Each path below is one point turned by a fixed rotation once a step. After each direction that follows a path, write how fast that rotation turns it, in degrees each step (0 if it stays still).
Each turn is a multiple of 5 degrees from 10 to 175, or 0.
Each row of a path follows its step; steps can be skipped.
path 1
step 0: [ 36   7   3   8 -49  15 -14  -5 -12  44 -14  25  -9   6  -6  -2   2   1
   2   7 -27  22   0   0 -19  -8 -20  10 -23  -8 -45  -9 -10  28 -12  -1
 -12 -12   3  31 -10   9  -6 -29 -17   6 -10  30  -9  18  23  17  19  -1
  -5  19  14]
step 1: [-24  26 -25  20 -14 -11  39  10 -12  -2   7  -9  20  -9  23  -8  31  29
   3  16  36 -10 -16  -8  10 -20  -5  37  -8  -5 -18  15   5  16   1 -11
 -20  -1  -9   9 -14 -16 -18  26  36   1  20  33  22  -6  10  18  16  20
  19  -9   2]
step 2: [  7  27  14  18   5  -5 -31  49   6  12  -2  28 -26   8  26  -8 -15 -25
   1  49 -22 -12   0   1  -5 -11   5  19 -34 -15  -9  12 -24  35   7 -12
  -8  11  -2  18 -15   7   3 -19 -27  13   5 -11 -14  -7  12  19 -10   6
  19   0  23]
step 3: [  1  13 -13  27 -51   4   3   4  29  -1   7  25  -3 -14   9   4 -15  52
   5 -17  -3 -10  12   0 -18 -12 -39  26 -10   7 -32   4  -8  15 -10  -1
 -14 -18 -10 -17  18  11 -20  -5  24  -5  19  28  18  19 -21  -4  23  15
   5  11  12]
step 4: [-13  22  16  11  13  -3  -3  17   1  -8  -1  11  -7   4  30 -13  34  -9
   9  31  25  10  -3   1  13 -13  22  26  -7 -50   2  23 -12   4  -3 -28
   0 -21 -28  12 -13  16  -9  -9  15 -16 -21  13 -22  -1 -20  -5  -9  43
  21 -31  17]
step 5: [ 16  11  -1  25 -30  -2  11  26  31  27  33  22   0   5  -2   0 -18   8
  23   5 -21  -3  21   6   2 -40 -21  -2   5   2 -22   5 -12  34   4 -21
  -8   8  -5   2   3  26  -2 -11 -25  16  -2 -18   1  10  24 -53  21 -13
  15  -8  16]
step 7: [-13  22 -22  14  -4  29  19   7 -16  21  10   1   9  37  17   3  -4  -8
  -1  26  -4  -2   0  -1  18 -47  31  28  -4 -14  -5  -1  -5  25  -9 -16
 -14   2   9  10 -24  15 -13 -54  -9 -14 -24   7  15 -16  26 -17  10  -3
  18 -21   6]
step 9: [ -9   0  -3   4 -28   4   1   7  -5   7   3  33  12  21   6 -15  35  22
 -13  17 -20  15 -12   3  -7  -6  20  41 -10 -21 -10   0   3   8   6  -9
  -5  12  -1  25 -17 -11 -22 -33  23   6   8  59  -7 -30  -3  20   9  13
  32  22  11]
step 10: [  2  36   4  21   9  10   7   1   1  30 -15 -10 -11   2  46 -10 -32  -8
  19  26  26 -15  11 -11  -9 -29 -28  26 -12 -22 -22  11  -4  17 -14 -20
 -16 -10  -5  -3 -17  12  10  11  -7  16  34  -3  31  -3  23   5  20   4
  18 -23  22]
Speeds:
[ 2  3 -6  2  7  4 -7  2  0 -3 -7  2  3  0 -5 -1  5  7 -5 14  2  6  5  5
 -1  8 -3 -6 -6 -5  5 -6 -3  1  0  2  0  1 -2  7  1  4 -5 -8  6  5 -3 -1
 -6  0  2 -3 -3 -8  6 -2 -6]  155
[-6 -2 -8 -4  2 -6  5 -3 -6  7 -8 -1 -4 -8 -9 -2  1 -6 -2  8 -3 -1 -3 -2
  1 -7  4 -3  0  2 -5  0  1 -2 -4 -3 -4  1 11  1 -4 -4 -9 -1  1  2 -5  3
  4  2  5 10  5 -7  0  9  3]  45
[  0   8   8  -3   2   1   0   0  -3   6   7  -4  -5  -2  -9   4  -2   2
  -3   0  -6  -2 -10   4  -3  -1  -1   2  -4   1  -8   0  -1  -6   2   2
  -4  -1  -5   4   1   2   4  -6   1  -2  -9  -2  -7 -19  -4   0  -3  -1
   1   0   3]  155
[ -5  -2  -1  -4  -1  -5  -2 -10  -6   5  -2  -7   9   2  -4   1  -2   3
  -7  -4  -5   1   0  -8  -6   0   5  -4   4   2   6   5  -3   4   0  -8
   5   3  -1   3  -5  -2   3  -9  -3  -6  -2   0  -3   0   2 -15   9   0
   0  -6  -1]  40
[  4   8   0 -11   3 -10  -1   4  -7  -4  -2  11  -2   3   2  -2   2  -4
   3  -1   4   0  -3  -6   3  10  -1  -6   2   6   1   7  -2  -7  -9   2
   0  -2  -2  -1   3  -3   2  -5   4   4   0  -2  -5   2   4   4   3   7
   2  -8   9]  160
[  0  -2  -6   7  -9   7  -1  -1   2  -7   0  -6  -2   0  -5   3   2  -2
  -3   1   1   2  -9   2  -2   6 -11   1   5   2  -5   4  -3  -9  -6  -2
   3   5  -4  -2   0  -4  -8   1  -3  -7   5  -1 -10   4   7  -3   1   4
   0   9   3]  135
path 2
step 0: [-11  29 -29   8  -2 -18 -28 -15 -23   9 -13  21   6  -1   5   8   9  21
 -15  33  20   4 -16  -8  46   0   5  -4  16 -18  -8  22  -6  -2   8 -24
   2  19 -21  28   3  -1 -31 -11   3   5   6 -22 -12 -11  20 -19  17   8
  22 -14  19]
step 2: [ 32 -13  31  11  16   1 -32 -30   2 -10  -2  16 -18  16 -16 -15   8   0
 -11  10  19 -19   6  -1   1   0   7  44  -4   3  -8  31  -6   0   4  16
  13  -6   6   2  -4  35 -12  23  11  -1  13  -3 -15 -10 -16  -6  55  11
   0 -12   9]
step 3: [ 22  -7   3  34 -10   5 -19 -14  -3   5  -4  -2 -18   1   4   4 -28  -8
  29 -17 -35 -15  -9  -2  30   7  24 -18  22 -17 -11  13   9 -20   8   3
  -8   9  -7  17   7   7 -52   9   8 -12  -3   3  20  10  38   5   8  -7
  -1 -28  14]
step 4: [ 20 -15   2  -2  14  28  11   9  -6 -22   3  -7   6  -6  14  19  45  -2
  -7  13  14  15 -22 -14  29  26 -14  -5  32 -29  18   8  40  -3  -3  13
   7 -24  19   9 -16  -3 -17  28  24   4   1   9   1  15   7 -16  14  11
  -2   7  23]
step 5: [-12  -5 -12 -23  30 -23 -29  10 -21  -3   5   6 -17  -8   4   2   1 -25
 -29  25  -6 -36  -9  13   5 -15  44  38  -4 -20   4  -5  32 -21   8  -5
   5   6  28   8  13  -6 -23 -16   4  -3   1   9  14  -2   7 -10  30   1
  -3   6  10]
step 6: [  9   2 -17 -14   0   7  -2   0   6  14   6  -1  10  27   1   1 -23  -7
   3  15 -12  30 -10  14  16  20  -5  15 -28 -26   2 -10 -13 -13  -3   1
   8   1 -18  47  -4 -17 -40  21  29  10 -11   6  12   0 -14 -15  35   1
  10 -42 -13]
step 7: [ 10   9  -4   1  -9 -35 -13   9 -23 -36   0  -5  12  17  -7  -7  32 -20
  20  10  -8   0  11 -27  31   9 -19  16  11 -15  -3  10  10   8  -2  14
 -29 -11   5  13  -8  31 -28 -12  29  -4  29 -11  12 -28   3  -7  16  -1
 -13   5 -28]
step 8: [-12  -4 -10  14  -1  14 -24 -30  -6 -33  12  20 -23 -11   8  -7  -2 -23
  14   3  18   4 -30  -2  -5   9  15   8 -13  24  30  29  24  -6   1   0
 -19  11  21  28  26   6   1   0  21  -5  -4  16   4  -2  -1 -11  12   5
 -36 -43   8]
step 10: [ -2   8 -29  12  20 -27 -12  -1   3  -4 -17 -20 -29  -6   3  36   9 -19
   1  20  28 -12  -8 -16  38  16  -3 -26   1  -2 -16   8   8   8  18  15
  14  12  -3  13 -24   4 -26 -16  -2 -26   9  25  16  -5  -5 -34  11  22
   8 -14  10]
Speeds:
[ 0  7  0  5  8 -3  0  8 -5  7  2 -3 -1  4  2  0  4  0 -9  5 -1  0  4  5
  6  4  0  0  1 -5  2 -3 -6  6 -1  0 -1  1  9  5  5 -9 -2  1 -4 15 -5 -2
  6  8 -1  0 -2  0 -8  3 -7]  55
[  4   0  -5   0  -2   5  -4   7   5   2  -2  -7   6  -2   0  -5   4  -5
  -4  -4  -4  12  -3  -6  -3  -3  -1  -5   3  -3   3  -1   1  -2  -2  -2
   7  -2   2  -6  -3   0  -5   9   4  -6  -6  -9  -1   5  -4   6  -4  -4
   2  -8 -12]  135
[-11   6  -2   5   5  -1   1   0   0   1   1  -5   2  -4   6   3  -7 -11
   3   1   7   1  -2  -3  -7   1  -4  -2   2   3  -6  -2  -4  -1  -6   5
  -3   7   1   2   4   4  -2   3   4   0   6  10 -10   1  -8  -3  -7  -4
   3   6  -6]  20
[ -5  -3   2   1   9   0   4   1  -3  -1   0  -2  -5   3  -7   5  -4  -1
  -4  -1  -7  -2  -1   3  -6  -2  -4 -10   0  -9   1  -4   0   1  -5  -9
  -2   2   0  -6   1  11  -4  -9   6  -4  -2   3   4  -5   7   9   5  -4
  -8   2  -4]  175
[ 7 -2 -4  3  3  0  4 -7  8  0  1 -1 -2  0 -2 -4 -9  7 -7 -5 -5 -3 -6  3
  0  1  7 12 -1  1 -6 -4 -5  4  8 -4  5 10 -4  5  2  1 -3  9  1 -2 -4  2
  2 -6 -5  2  2 -7  0  6 -5]  110
[  8  -4  -4  -5   6   2  -3   3   3  -7  10   1  -2  -5   1   8   4  -6
  -5   3   2   0  -1   2 -14  -5  -2   6   8   5   8  -1   1   6   2   3
  -4   2   7  -3  10  -2   6   0   2   0   1  -6  -1  -6   0  -1  -1   0
  -6  -1   4]  110
path 3
step 0: [-32   2  10  34  14 -19   4  25  -5   5 -11 -10 -15 -21   1   6   0 -22
  12   2  -8  -3  10 -12   1   3 -25   7  21  20 -21   4  22   1  -6  -8
   8  -9 -31  10 -30  26 -18 -13 -28 -37 -40   3 -16  10  -7  24 -19 -37
  -8   7  -1]
step 1: [  0 -31   1  -8 -25   7   6  -4   2  22   1 -20  29 -16  32  14  11   3
  -5  17  -6   5 -20  -7  -3  13  15  -7  11   8  16   9  29   2  -6  19
  24  26  -9 -25 -36 -10  -3  11  26  11  -9  13  40   2 -20  42 -22  18
 -21  -4   9]
step 2: [  5 -14 -11  12  -2  -7   3  31 -11   7 -16 -25 -11  25  -8  -2  20 -10
  22  -7  15  -9 -10  23  13  -7 -20  17  13 -15   3  42  11  -1  26  33
  -4 -26  -6   3  13  46   7   8  22  -9  -6  16  16  27  -6  15  11 -14
  11  36 -23]
step 4: [ -4 -24 -24   4  10   1 -10  14   8  -9  27 -11  27   1  13  22  36  -3
  14 -18   7 -16  16   2 -21  26   2  11  31  26   5  12   9  25  23  11
 -30 -17 -10   8  11  -6   9 -24   6   5 -30 -18 -15 -29 -18   0   1 -24
  -9  37  10]
step 5: [ -9 -29  19  15   3 -34 -12 -17  -4  -8  -9  -5 -25   3  -5  -8  -9 -11
  -4  14 -12 -26 -21  13 -32 -16  -3 -13  30  -2 -19 -12 -19  26  32 -11
  16  13 -13  -8 -53  -9 -24 -12  14 -18 -17  17  12  -8   6  22   8  -6
 -19  12 -16]
step 6: [-32 -36 -18   4   1  -8  16   3 -25   2  15 -17  29  17  31  34  -6  26
   3  12   7  18 -15   2   3 -11 -41   0   2  13   6  23  27  -5 -17 -15
  -1 -24  13  -7 -15  10  -3  20  26   1 -23  -7  15 -23 -17  -3  29  15
  -9   2  -9]
step 7: [ -2 -20  14  20   5 -10  11  52  -3  19 -11 -39 -16  -2  24 -32   4 -25
 -10   1  24  -9  -4  -7  38  18 -13  29   9   4  -8  -2   5  15  13  -9
  16 -18 -12 -19 -13   0 -13 -10  -9 -24   3   7 -21  14   6  17   1 -25
 -27  -8 -22]
step 8: [ -6 -25   3  -5 -13  15  -1 -11  31 -14 -14   7  27  11  29   1 -14 -20
   4  -4   5   5 -36   3   2   7  17  -2   1  25  25  29  37   4 -26  48
  -2  27  11  -7 -18  -3 -18 -16  -6 -16 -19  -6   2   3 -27  20  14   3
 -16  21   7]
step 9: [ 20 -17  -9   4  11 -16  28   7  17   7  28 -28 -22  28 -10  16  30  -1
  -2   2  -1 -19   2  11  -3  -4 -17 -16  16  19  15   6  22  12  32   1
 -11  -1 -38  28  11  18 -10  -5  24 -21  -7   8  11  48  -7  18   0 -28
  -3  13   4]
Speeds:
[ -4   3   3  -9  -3  -2  -4  -2   0  -9  11   4   2   2  -2   1  -1   1
   5  -5  -1  -8  -3   3   4  -6   0   0   5   2   0  -4   0   6   0  -1
  -7  -2  -1   6   2  -4   7   0  -2  -5   2   2   6   1   4  -8 -11   0
 -12   4  -6]  60
[ -2   6   4   0   2  -5  -5  -1  -3   3  -8   8  -6  -5  -6  -3  -4  -8
   0  -3  -3  -8   3  -3  -1  -4   1   2  -4 -11  -1   4   7   0   8   2
   3  -6   4  -1 -10   1  -4  -1  -5  -8   6  -9  -4   2  -2   0   2  -1
  -3   8  -4]  145
[ -1   8  -5  -5   2   8   1   4   9 -11  -4 -12  -6   5  -3  -4  -1  -5
  -2   3   2   0  -9   0   3   4   4   3   0  -6  10   1  -3  -5  -1   7
  -8  -3   1   3   0  -1   0  -4   4   0   6  -6   0  -2  -1  -1   5  -5
  -6  -2   7]  70
[ -1  10   2   2  -3   0  -4   4  -3  -1  -1  -1   0  -3  -5   7   3   2
   3   3  -7   7   4   1  -2   2   7   0   4  -6   4   0  -3  -4   1   8
  11  -6   1   1   2   6   0   5   4   7  -4   9   2  -2  -2   3 -14  -4
  -4   8   6]  35
[ -3   1   3   6   0  -1 -13  -1   5  -7   2   2   3  -1  -5   3   6  -1
  -5  -7   5  -3  -1   9  -9  -6  -3  -7   2  -1   5  -1  -4  -1   4  -9
   3  -3  -9  -9   9  -5   0   0   1   6   4  -5  -3  -2  -1   0   6  -1
   2   5   6]  55
[ 2  9 -5 -5  4  2  0 -3 -2 -4 -5  1  5 -7  3 -1 -6 -2  1  1 -6 -3  4  2
  0  6 -1 -2  8  3  0 -4  2 16 -8  0  1  5 -1 -5  6  1 -5 -8  3  0 -6 -9
 -6  7  3  6 -1 -2  0  4  3]  90
path 4
step 0: [ -8  -5  -2  18  30  15 -20 -14   8  42  22   1  34  -4 -35   6  18  11
   2   5  14  -4  -2 -14  23   9   7  -2  -3  20  -4 -25   7  25 -15   1
   1   1 -24 -39  -2 -18  33 -16 -11  49   6 -19  12  43   1 -10  14 -14
   3  -9  13]
step 1: [-17  -5  27 -19  22   6 -24  14  -1  35   9   4   1 -10   8  22   8  -9
 -17 -13  15  11   8  -8  48   6   6 -12 -29  13  29   3  -6  23  -9  -1
 -33 -15   6 -30  -5  -6  19  -5   6 -21 -15  27  -7  31 -10 -10  35 -20
  19 -37 -17]
step 2: [  0  10   8  22  -1   6  17 -10  41  32  31  31 -23  23   3   2 -10  -4
  28 -16   4   8  13 -28  16   3  51   1 -12  12  40  -6 -26   8  15 -18
 -19  29   8 -17   5  13  15  -1 -17 -17   5   9  -4   7   3 -22   0   2
  22 -24 -21]
step 3: [ -7   0   6  34  13  38 -21   3 -34  18  -8  20  18 -12   3   7   8  -4
   3 -29  13  22  10  -8  -4 -28  62   6   5   3  15 -22 -16  12 -24   1
   8  41  10  -8  13 -12   1   4 -32  24  10  11   5   1  -9   0 -18  18
  18 -26  -3]
step 5: [-13   0  19  13  20  28 -11  -1   6  12 -10   8  -1   5   2 -10  -4  16
  15  -5  20  36  16  -2  55  -2 -15 -19  -6  -5  30 -16 -33  35  23  -7
  -4   1  -2 -27 -31  25 -15 -46   0  18  14  14   9  18  -3   4  21 -10
   5  17 -14]
step 6: [-33  10  31   4  11  13  -1   9   2  17   9  16   2  25  34  -8  -2 -32
  18 -38  40   1  -2  14  15   4  32  11  14  -7  21  10 -20  18   2 -10
 -23  12  11  15   6  18 -14 -49 -26 -11  -4   4 -16 -13  19   2  36   0
  10 -10  11]
step 7: [  5  12  -5  23  -9   6   6  -4  22  20  20 -19  -4   8  28   2  17 -11
  29 -17  29  14  19 -10  -2 -54  53 -12  18  -5  21  -5  -5  -1 -11  12
  -1   5 -38   2  -6  -2 -45  -2 -14  14   2   9   4 -12  10  30   6  14
  28   0   7]
step 8: [-21 -24 -24  15  19  -2 -12  37  19  21 -15   3  15 -12   0  14 -17  -1
 -17 -18  19  19   9  -6 -16 -37   6  22   7 -12   4 -15 -24  11 -10  39
 -18   5 -26 -29 -19   5 -33 -38 -17  41  -5  -5  -4 -12 -16   5 -20 -10
   0  13  12]
step 9: [  0   0  -5  22  -4 -20   8  12  18  14   6 -22  12  12  -1  16  21   5
   3  -3  31  15 -11  19  23   1 -18  10  -1 -19  31 -13 -15  46 -30 -12
 -28 -38   3  -9 -14  20  10 -42 -15  35   7  24 -10   3   6   0  -2 -17
  -2  13  39]
Speeds:
[  8   6  -7   8  -1  -1   5 -10   6  -2   7  -7   0   5   0  -6   3   3
   8  -2  -2   1   1   3   8  -1  -6  -7   8   5   8  -4   3   1  -6  -2
   2   5  -3   0   5   0   6   6   2   7   8   2  -2   3  -2   0   1  -3
   2   8   2]  160
[  0   2 -12  -3  -5  -3   0  -1  10   0   0   0  -3  -3   1  10   0  -2
  -7   4   3  -8  -2   0   8   0   2   6   2   0  -1  -7  -1   4  -4   2
   6  -8  -4  -7   3  -2   7   6  -8   1 -10  -1  -3  -1   3   0   0  -7
  -3  -8   0]  35
[ 1  4 -5 -2  1  4  9  1  1  0  7 -1 -3  0  9 -3 -7 -5 -2  4  1  4 16  2
 -7 -3  5 -1  6  2  4  0 -2  1  5 -3  2  1  7  7 11 -3 -1  1 -5 -5 -5 -1
  8  3 -2 -3  4  5 -4 -6  5]  85
[ -6   0  -2   5   2  -3   0  -5   3   2  -2  -2  -5   0  15  -3  -4  -1
   4   8  -7   8  -3   4   1   0  -6   0  -5  -9  -2  -5   6   0   2  -4
  -5  -1   6   2  -6  -1   8  -5  -6   0   2  -1 -11  -1   2  -4  -4   4
   6  -6  -5]  95
path 5
step 0: [ 13   4 -16 -44  -9  -7 -13   4  39  19 -25  -1 -33 -27 -12  23   4  12
  -8  15  -2 -12   1  20 -11   6  11   6  11  22  -5 -40  28 -15 -34  21
  -2 -19 -12  17 -16 -17 -16   4 -12   5 -29  24   5   4 -26  18 -21   3
 -24 -11 -19]
step 1: [ -6  -2   8   8  -1  26 -21  10 -18 -10 -12  14 -22  -3 -20  -8  -2  13
  10  -1 -39  20  25 -13  -8   2  52  -8  12 -11  14  24 -19 -24  -6  20
   3   8  16 -27 -33 -19  -2   6   2 -33   8  28 -13  46 -20  -1  -5  28
  15  -3   2]
step 2: [  7 -16  26 -13   3  10 -26  20  -8  -7 -22   4  -4  20  49 -40   1   4
   8 -29   9 -19   1  -4  15 -20  -6 -19 -12   4  19 -24 -30  -1 -11   1
   3  25   3   0  27  -3  38   0  -5 -17  19  21  28 -13  15 -24 -12  10
  20  37  -3]
step 3: [-27  26  -3   8  14  -2 -37  -3  10 -12 -20  -3   5 -36   9   8  30 -13
   5  16  34  21   4  18  20 -30 -19 -21 -15  19 -15  12  31  32  13 -23
  13  33   8 -20   3  44  11 -11  -2   4 -12   0   9   5   2 -22  -4 -23
  -2 -17  -4]
step 4: [  4 -15  -9   9  31 -11  44   0   0 -21 -12   8  -3  11  26 -30  -2  13
 -52   8  11   2  16  -3  -2   4 -28  14   3  20  -1  10  13 -10 -25 -25
   2   7  12  -7 -26  15 -27 -13  10  12  -1  -8 -27  35 -10  38  18 -25
 -10 -14   0]
step 5: [  1  -6  28 -35   0   5  -6 -17 -35  -4  42 -13 -14 -12   9 -16 -21 -27
   6  20  21 -25  11   5 -14   3  33  14   8 -18 -23 -31   6  28 -15  16
  -7  -5  -1  22 -27 -16  10   2   7 -12  -1 -29 -18   6  10  34  34  -1
  -7  11 -12]
step 7: [ -4  -7 -27  -2 -48   8   4  17   3  -9 -11  31 -16 -13 -13  -1  26   1
  10 -32  -5   3  13 -22  -9 -23  -6   6   6  12   0   1 -10 -25  -2  18
  11  13 -29  23   9  23  26  23  -7  20  -2  31 -53  14  32  -1 -22   0
   6 -12  17]
step 8: [ -3  21  16   0  12   8 -20 -10  -8 -23 -36   0 -10 -14  -9 -15 -18  -5
  15 -12  -2  -7 -10 -12 -15  13 -12 -43  12  -1  -4 -40  10 -22  -5 -14
 -23 -13  28 -24 -23  13  -9  -2  -7  36  33  11 -19  -5   2 -12 -45   6
 -29  26 -12]
step 9: [ -6 -12 -11  23   4  -2 -32  -6  18 -16 -13  11  14   5  48   5 -23   8
  -2   2  41  -6 -24   2  -4  13  27  -1   2  -1   0  27   0   9 -13  17
 -14  -6  24 -21  -9  19   4   8 -21 -29  39  11  14  11 -23 -15  36  10
 -34 -26  13]
Speeds:
[  7  -1  -1  -1   0   1  -4  -8   7  -9   1  -5   7   1  -4   0  -1   3
   6  -4  -1   1   0   1   0   3  -4   1   2   2   2  -2   3  -7   4  11
   2  -5  -4   0  -2  -3   1  10 -10  -3   1   8  -1   5  -2  -5  -9   6
 -11   3   6]  45
[11  3  3 -2  8 -2 -3  7 -3  1 -4  5  1 -6  0  7  3  6  5 -2  1 -4  4 -6
 10  6 -1 -2  2  3  2  1  3 -7  0  6  7  0  0 -1 -1  9 -9 -1  0  1 -4 -8
 -9 -7 -1  8 -4 -3 -2 -4 -1]  95
[  3   0   3   1   6   5   0   5   2  -5   8   1   6  -4  -3  -7   6  -1
  -2   1   6   1   0   4  -5   3  10  -2  -7  -7   3  -1 -12  -2  -2   0
   7   0   3   9  -7   1  -4   1  -4  -2  -2   4   8  -8   2   3  -1   8
   7  -7   4]  85
[  3   2   4   8  -6  -5   5  -7   2 -10   4   5  -4   4  -3   0  -3   8
  -4  -6   4   0  -1 -12   4   7  -5   2  -1   0   0   7   0  -4  -7   1
   1   6  -3  -1  -3  -3   4   0   2  -5  -4   6  -2   2   7  -1   6   3
  10  -3  -8]  130
[ -5  -6  -3  -1   5  -7  -5 -10  -3   0   3   6  -3   3  -1   1  10   5
  -3  -3   3  -2  -2  -5 -13  -5  -3  -6  -2   1  -4   2   5   0  -7  -8
   0 -12   4   0  -5   2  -9   6   2  -2  -2   3  -1  -3  -3   3  -3  -2
  -7   0  -4]  85
